One turning vector, and how many steps it has turned:
The counts run from 0 to 475.
[114 149 159 154 120 110 117 115 115 122 113 111 147 154 174 112  72 114
 116 142 105  83  98 146 145 110 111 131 151 162 130 137 149 107 127 163
 117 117 120 164 167 171 145  96 106 126  73 125 125 126 135 150  91 134
 194 183 133 114 138 134 112 125 123 161 157  74 100 105 142 184 114 156
 146  97  97 120 117 131 108 133 123  55 132 143 156 161 127] | 448
[140 141 128 167 112 106 114 124 151 131  99 145 123 131 172 127  92 125
 134 158 113  97 116 132 113  77 120 112 154 141 146 120 146  96 120 165
 120 161 130 170 134 136 139 122 118 109  81 114 110 124 148 175 123 115
 202 174 112 130 141 134  95 133 130 124 161 109 121  60 128 151 114 145
 144  84  83  96 112 104 102 158 134  57 121 162 143 195 109] | 456
[129 145 155 151 103 136 114 102 122 137 105 140 146 175 188 111 105 114
 156 116 116  65 107 135 122  98 127 144 138 138 138 165 123 105 110 190
  92 160 142 137 130 132 145 104 107 140  87 130 139 140 159 151  96 131
 212 165 155 109 152 159  89 136 118 118 157 135 112  95 128 160 118 142
 133  94 121 122 113 139 122 138 114  50 127 135 130 170  96] | 33
[148 164 127 163 111 141 116 122 125 122  96 143 146 153 181 141  93 123
 161 140 113  78 121 156 130  78 111 151 155 145 144 141 122 122 138 180
 119 179 122 139 119 130 142  92 117 121  96 123 137 130 145 141  86 136
 199 150 110 140 158 148  97 125 118 137 138 123 138  81 119 166  92 142
 124  90 109 138 120 125 115 163 113  49 156 146 140 182 111] | 356
[126 148 126 133  85 103 143 114  67 120 125 130 163 164 172 127  98 131
 140 126 122  50 120 148 130 149 114 136 156 188 153 162 117 114 123 150
 123 115 122 165 138 134 165 131 101 133  82 128 133 139 133 173 119 118
 201 175 151 101 145 130 143 128  91 137 133 106 118 140 114 186 134 177
 135 119 141 113 126 133 108 148 118  92 104 151 155 182 129] | 100
[131 155 146 123 121 108 134 130  52 123 121 144 159 148 180 113 119 131
 152 123 127  58 123 163 123 128 125 151 123 166 175 166 116  99 120 140
 104 123 152 182 133 139 164 152 100 154 101 135 122 106 148 134  72 129
 183 147 144 123 131 125 131 136  86 121 135  97 122 137 127 179 119 187
 136 129 128 131 131 139 146 145 127  85 107 134 145 177 115] | 426
[125 142 139 175 133 112 140 123  90 139  99 160 117 155 156  93  97 151
 133 172 125  88 103 132 134  76 103 109 118 153 138 166 132  93 123 170
 116 132 149 185 157 141 150 120 103 143 107 134  95  96 150 134  90 129
 167 160 123 144 149 110  99 131 123 165 163  73 123  62 150 168  89 160
 141 117 102  97 146 122 133 142 154  84 122 130 144 162 116] | 343
[120 142 128 155  85  86 136 110  94 106 116 170 143 144 175 145 107 143
 142 143 162  67 138 130 131 124 146 130 163 156 142 164 113  98 108 166
 110 141 115 162 115 123 178 102 113 132 116  95 120 122 121 177 141 105
 212 156 123 107 170 132 115 130  87 120 116 111 125  98 115 143  99 143
 146 108 127 105 116 120 117 163 133  68 100 135 150 193 111] | 415
[168 145 132 156 111 101 121 113 100  94 127 131 173 135 154 126  93 152
 139 140 124  30 109 174 128 121 117 127 131 160 133 163 124  90 107 131
  90 135 136 176 117 140 181 140  95 160  94 109 132  99 138 153 113 137
 194 158 101 128 145 114 115 128  93 152 122  73 124 133 142 143 145 168
 130 109 126 138 153  99 118 147 127  83 115 129 160 170 114] | 210
[106 128 168 171  99 102 137 132  85 120 136 134 130 153 182 105  64 120
 138 144 133 110 105 154 142 113 102 129 148 158 164 143 147  96 122 158
 101 125  90 162 155 137 131 149  93 132  89 109 111 131 148 139 106 151
 196 180 142 100 153 122 128 127  84 159 119  85  95 129 131 163  99 151
 124 131 115 100 132 132 104 147 158  90 118 146 131 163 110] | 284
[160 169 145 114  96  86 107 122 109 123 106 144 156 127 193 131 109 134
 142 145 125  65 132 146 128 133 147 150 150 170 157 157 127 109 116 158
 109 140 140 184 120 137 166 136 111 126  97 115 159 142 131 192 128 107
 188 148 128 123 124 148 106 132  96 111 131 126 116 125 120 141 130 164
 140  96 115 136 108  96 125 147  96  47 125 141 151 191 125] | 315
[122 138 151 146 120  93 125 127 101 124 114 162 132 126 180 124 102 127
 174 141  94  75 116 152 137  81 129 128 105 131 155 154 144  79 117 153
 104 144 157 152 123 158 124 141 103 136 119 114 119 103 157 128  98 130
 209 145 119 160 148 123 110 134 100 115 156  72 135  83 119 157  93 146
 146 107  90 116 136 142 130 164 156  53 130 146 141 173  91] | 135
[136 122 153 162 109 107 130 116  88 154 124 143 161 161 168  81  71 127
 151 138 108  81  77 138 122 117  77 139 131 152 165 188 127  78 113 153
  64 136 123 153 134 117 129 152 113 151  98 105 122 120 156 147  87 167
 177 167 151 125 131 134 108 133  98 163 149 108 108 107 146 152 107 155
 106 130 112 102 134 103 101 132 138 102  96 139 130 153 105] | 52
[120 142 126 171 139 131 156 115 106 138  75 146  97 152 140 111  71 120
 133 158 154  92 123 111 123 104 112 134 139 150 136 187 118 112 140 167
 131 117 131 171 150 125 139 114 102 121  85 167  95 144 143 171 102 126
 184 160 118 137 155 135  95 113 134 118 163 109 116  72 142 153 105 169
 140 103 110 102 126 114 119 140 139  80 121 130 160 185  94] | 346
[140 141 119 170 101 108 118 115 114 140 107 148 155 136 163  96  72 149
 121 169 140 100 116 125 136 120  99 141 147 132 179 134 135 123 100 171
  93 157 112 177 127 141 170 146 106  97  95 140 132 160 169 182 109 134
 173 149 137 127 108 142  77 138 111 143 112 125 112 100 149 126 125 163
 125 131 137 109 122  81 124 150  98  72 125 120 149 183  83] | 271
[157 152 122 158 118 142 119 115 125 110  88 138 143 151 178 143  85 124
 150 124 141  72 111 137 134  87 111 159 146 143 149 150 126 133 140 180
 125 168 124 146 128 125 144  93 117 126  84 141 133 137 150 139  87 160
 205 147  98 150 159 140  86 126 122 133 134 127 133  80 125 153 109 149
 117  78 102 148 125 123 122 164 116  59 157 139 146 178 111] | 355
[143 137 128 172  88  88 111 129 119 125 120 143 158 141 141 112  97 148
 114 139 122  76 118 142 133 118 105 128 153 137 166 136 137  81  92 144
  77 168 123 167 114 129 158 142 125 123 115 119 120 142 155 166  95 130
 168 158 123 136 101 148 112 134  90 164 133 124 112  91 138 162 102 153
 144 106 119  88 119  90  88 164 112  68  85 142 145 190 100] | 274
[165 146 139 166 140 121 131 129  91 125 106 119 142 152 147 113  71 133
 132 133 121  76  88 161 126 111  95 135 124 154 141 175 121  98 147 146
 105 134 133 202 135 147 142 151  93 158  82 134 117 109 149 141  79 157
 160 169  92 134 121 134  95 114 107 162 164  82 112 111 160 162 128 184
 113  98 100 125 138  99 136 129 118  80 126 144 160 169 119] | 443
[140 150 140 143 111  93 143 133  78 141  90 177 143 125 192 119  97 137
 163 170 158  93 144 151 133 108 135 152 141 149 166 166 110 106 111 153
 106 154 126 180 117 128 190 142  99 128 124 118 137 107 138 142 122 118
 180 129 128 124 146 127  95 136  96 104 104 108 129 121 132 124 102 173
 134 141 147 133 123 104 154 163 137  65 121 126 137 188  93] | 87
[159 161 124 125 121 124 145 118  75 142 110 158 146 142 177 131  83 114
 142 138 152  76 136 145 129 144 116 157 159 156 167 203 111 107 137 159
 107 140 131 172 112 121 167 132 123 129 120 140 120 136 119 154  95 118
 198 125 120 109 116 138 102 111 102 104 116 144 140 111 104 146 105 181
 125 105 133 126  96 117 148 141 106  61 118 131 160 188 119] | 421
[157 160 117 142 101 113 124 128 109 114 112 132 144 131 156 125  90 144
 148 155 119  31 135 155 122 132 123 134 160 170 135 164 120 110 132 144
 125 114 126 163 123 132 163 134 100 125  97 129 145 148 130 185 125 103
 207 169 120 121 135 113 127 119  96 124 135 112 131 138 117 143 137 160
 144 101 139 122 119  98  99 143 103  64 124 131 173 195 112] | 207
[149 155 155 186 102  94 118 135 133 119  94 142 112 130 168 115  68 143
 147 163 122  97 118 141 147  80 108 133 167 164 135 126 151 105 122 153
 121 167 109 161 139 120 163 131 127 117 117 114 128 126 125 166 108 138
 180 168 107 139 135 116 134 108 100 170 115 121 112 100 131 148  87 159
 150 107 131 120 112  79  72 173 137  67 124 135 130 184 110] | 66
[123 159 147 148 115 119 136 132  71  99 100 140 135 122 176 146  88 121
 153 137 175  87 141 134 123 125 129 155 136 161 161 138 132 117 116 147
 114 142 118 162 154 127 147 113 108 126  90 145  96 130 133 156 103 140
 206 127 133 132 160 129 119 131 107  94  81 102  97 120 120 147 115 188
 130 108 118 151 107 131 126 192 140  85 127 111 135 204  93] | 80
[137 149 107 143  99  83 141 103 103 140 110 138 145 133 151 118  88 137
 116 161 132  88 110 121 123 137 103 130 163 175 160 167 134  97 127 161
 120 124 119 197 131 133 166 144 108 111  95 118 120 127 132 202 154 114
 179 175 113 109 124 134 112 128 114 135 156 109 115  90 128 152 127 175
 145 100 116  83 114  87  99 137 122  88  85 157 163 184 136] | 0
[115 161 165 159 152 120 145 112  85 132  88 151 112 154 182  92  91 118
 114 156 140 114 112 126 142  89 126 133 131 164 157 147 142 134 130 175
 131 126 127 184 177 153 168 116 101 129  77 153 109 118 155 145  94 147
 182 169 133 111 156 122 101 123 124 133 152  79 109  98 148 164 111 187
 140 117 119 120 139 134 135 130 147  87 136 131 148 167 106] | 13
[145 134 120 148 130 104 139 117 115 131  89 156 125 129 162 123  58 113
 152 127 129  97 112 139 149  95 109 158 124 125 154 182 152 105 126 154
 114 155 130 144 116 143 128 128 129 127 118 148 110 118 144 141 102 158
 207 133  76 166 133 132  93 120 110 117 135  98 136  64 112 143  94 170
 136  87  92 129 126 118 118 170 130  71 142 150 145 181 106] | 462
[123 139 150 153 122 122 146 125  99 141 107 135 137 139 163  92  57 108
 117 143 133 106 110 116 124 134  93 139 143 159 178 152 144 107 116 142
  94 123 113 152 160 116 140 147 123 112  71 150  98 172 151 174  81 156
 188 169 160 120 110 134 117 119 110 135 131 128  88 112 130 168 120 187
 121 124 115 119 111  99  91 136 124  91 102 123 143 182  81] | 56
[125 133 137 177  97  89 125 152  91 135 135 156 159 128 145 116  67 148
 139 157 130  94 123 150 143 141  87 121 135 132 172 164 139  65 107 125
  74 144 119 176 126 148 141 159 110 117 124 110 119 147 147 159  83 140
 162 146 127 141 100 131 108 129  77 172 126  89 117 105 143 148  85 149
 131 133 106  96 120 101 118 157 129  64 101 140 156 166 100] | 276
[135 140 141 155 109 100 121 117  82 101  88 142 102 144 189 118  93 145
 156 159 177  90 116 130 129  86 142 154 121 160 164 150 141 120 113 171
 132 134 132 175 142 132 155 125  86 150 107 146 108 105 136 161 137 122
 192 142 113 127 171 117  86 139 103  93 101 105 106 108 131 115 108 170
 127 104 132 123 129 118 133 175 139  92 127 106 131 197 105] | 411
[130 156 179 153 135 108 150 158  81 135  88 151 122 127 174 129  81 108
 145 158 176 123 135 147 129 121 115 133 142 151 154 154 119  98 136 135
  94 153 114 198 151 120 151 134 113 142 102 118 104 121 134 151  73 150
 161 132 138 117 139 151 105 123 104 127 122 105 100 109 162 153  92 178
 130 115 105 135  99 107 138 166 154  74 120 117 130 184 101] | 402
[136 142 132 122 127 106 106 103 105 135 106 113 147 124 163 106  83 120
 103 140 125  86 101 132 130 119 111 134 132 165 161 140 167 106 101 161
 114 116 149 184 160 164 147 121 113 124  70 159 103 121 134 173  97 129
 187 154 123 136 100 120  95 146 130 112 133  93  94  79 128 154 136 187
 143  96  89 118 111 109 114 149 105  77 116 124 153 182 122] | 222
[135 138 126 161 105 102 118 154  96 108 126 138 137 124 166 115  86 146
 139 147 118  81 108 135 124 116  75 119 128 177 179 120 152  94 115 137
 100 136 121 171 155 120 122 145 116 114  72 111 100 132 145 163  84 159
 171 159 158 156 136 111 136 139 100 170 122  98  98 108 137 178 103 160
 121 124  92 116 125 105  86 173 162  95 101 139 132 184 108] | 60
[140 138 133 154 133 105 136 124 111 125  96 167 125 120 159 121  61 116
 144 140 138 106 116 140 145 104 113 139 113 124 152 175 148 101 132 148
 111 149 134 162 115 156 135 132 121 123 112 136 108 123 151 146 111 161
 201 133  74 161 138 130  81 117 112 122 135  79 138  75 119 128  96 163
 129  93  88 127 142 121 134 164 146  55 148 138 152 182  97] | 461
[150 135 132 128 119 112 106 134  78 123 111 161 130 138 172  97 105 149
 147 157 142  37 120 134 116 120 128 116 115 172 170 170 119  89 116 152
 107  96 155 183 128 121 157 143  90 153  82 117 121 129 142 162  95 109
 193 148 167 135 143 107 107 141 105 113 126  97 126 121 138 130 127 140
 121 129 102 119 145 112 144 140 155  63 118 101 150 180 112] | 202
[152 144 110 130 103 108 111 107  86 135 106 126 149 170 179 101 109 158
 137 150 114  40 100 133 125 100 112 146 145 188 168 147 128 123 109 179
 134 114 145 161 138 128 167 120 102 142  88 138 140 114 135 162 106  99
 192 180 154 132 134 104 118 143 111 134 136 125 130 101 111 165 121 163
 144 116 139 111 127 111 104 144 109  88 109 137 145 181 135] | 431
[154 148 151 155 137 111 139 163 103 109  88 164 104 118 174 123  89 131
 133 162 158 104 140 141 131  97 134 125 159 156 174 135 117  93 128 118
 111 148 117 197 132  98 167 156 128 141 104 115 100 111 135 151  87 146
 171 149 127 144 145 116 116 121  89 138 118  99 126 107 145 139 102 170
 129 118 104 127 127  88 120 156 161  64 116 118 138 211  84] | 294
[114 138 132 160  93  99 122 130  95 127 108 153 102 153 169 119  82 137
 128 161 161 110 123 108 135 116 121 136 158 157 161 152 136  93 116 180
 122 124 116 166 147 117 127 115 114 120 116 127 104 140 116 181 117  97
 191 159 141 129 148 127  96 127 106 125 110 127 110  77 121 135  69 139
 128 103 113  77 100 117 112 164 144  61  99 117 140 197 113] | 182
[138 127 125 152 152 124 133 131 111 146  85 150 136 129 190 136  84 119
 148 152 137 107 110 148 108  90 105 133 136 132 171 144 123  97 132 159
 105 169 138 196 126 128 139 126 112 123  80 112 105  88 152 131  89 151
 179 146 114 139 146 134  73 140 129 118 147  86 137  76 155 138 110 165
 120  98  75 129 127 110 147 152 152  68 142 153 137 181 108] | 128
[125 139 133 144 120 131 156 101  98 127 120 186 168 133 172 116  88 122
 148 129 138  80 123 123 113 126 111 123 122 139 173 188 110 108 110 156
  87 147 124 149 119 111 163 139 127 116  76 119 113 144 172 163 115 168
 212 146 142 132 158 132  98 139 110 124 134  94 129 103 125 145 142 170
 117 131 100 137 153 120 130 146 143  91 126 126 152 173  65] | 145
[147 146 152 167 108 136 140 132  82 127 105 143 147 158 168 107 103 125
 178 111 127  58 110 159 118 116 101 140 102 146 155 171 128 104 123 159
  74 152 155 156 138 131 135 155  83 143  84 156 123 147 179 150  67 162
 184 133 136 125 136 153 104 130 100 127 143 119  94 132 144 162 122 176
 123 117 130 141 126 131 127 164 122  96 126 124 139 177  81] | 261
[153 134 148 154 123 104 133 160 104 126  95 161 105 121 181 120  95 128
 146 165 151  99 132 156 113  86 117 121 152 161 177 132 121  86 129 131
 108 155 117 190 127  98 156 158 121 137  98 101 103 107 136 144  89 138
 174 154 135 133 145 115 118 123  93 137 123 108 130 108 140 139  95 158
 129 124 105 114 131  90 110 168 175  73 113 141 121 202 104] | 293
[109 139 132 150  76 106 118 107 108 122 106 126 170 158 179 110  84 135
 148 123 128  54 107 135 134 136  92 152 132 168 156 141 143 109 102 170
  96 133 125 136 146 142 145 100  98 117  72 138 145 170 158 172  99 142
 198 157 163 134 137 142 112 141 105 129 115 123 110 119 127 165 124 150
 137 123 130 128 117 130  90 166 107  79 129 139 137 163 106] | 265
[124 140 165 155 124 122 133 121 112 137  89 168 143 142 202 104  95 125
 158 143 131  86 123 149 138  87 138 134 123 122 157 151 121 105 108 165
  85 163 136 154 126 149 169 122  95 132 103 117 140 130 179 129  89 150
 195 142 138 130 151 151  77 140 107 119 136  85 127 108 153 143 112 143
 139 125 112 138 140 126 150 143 139  40 154 131 134 165  80] | 360
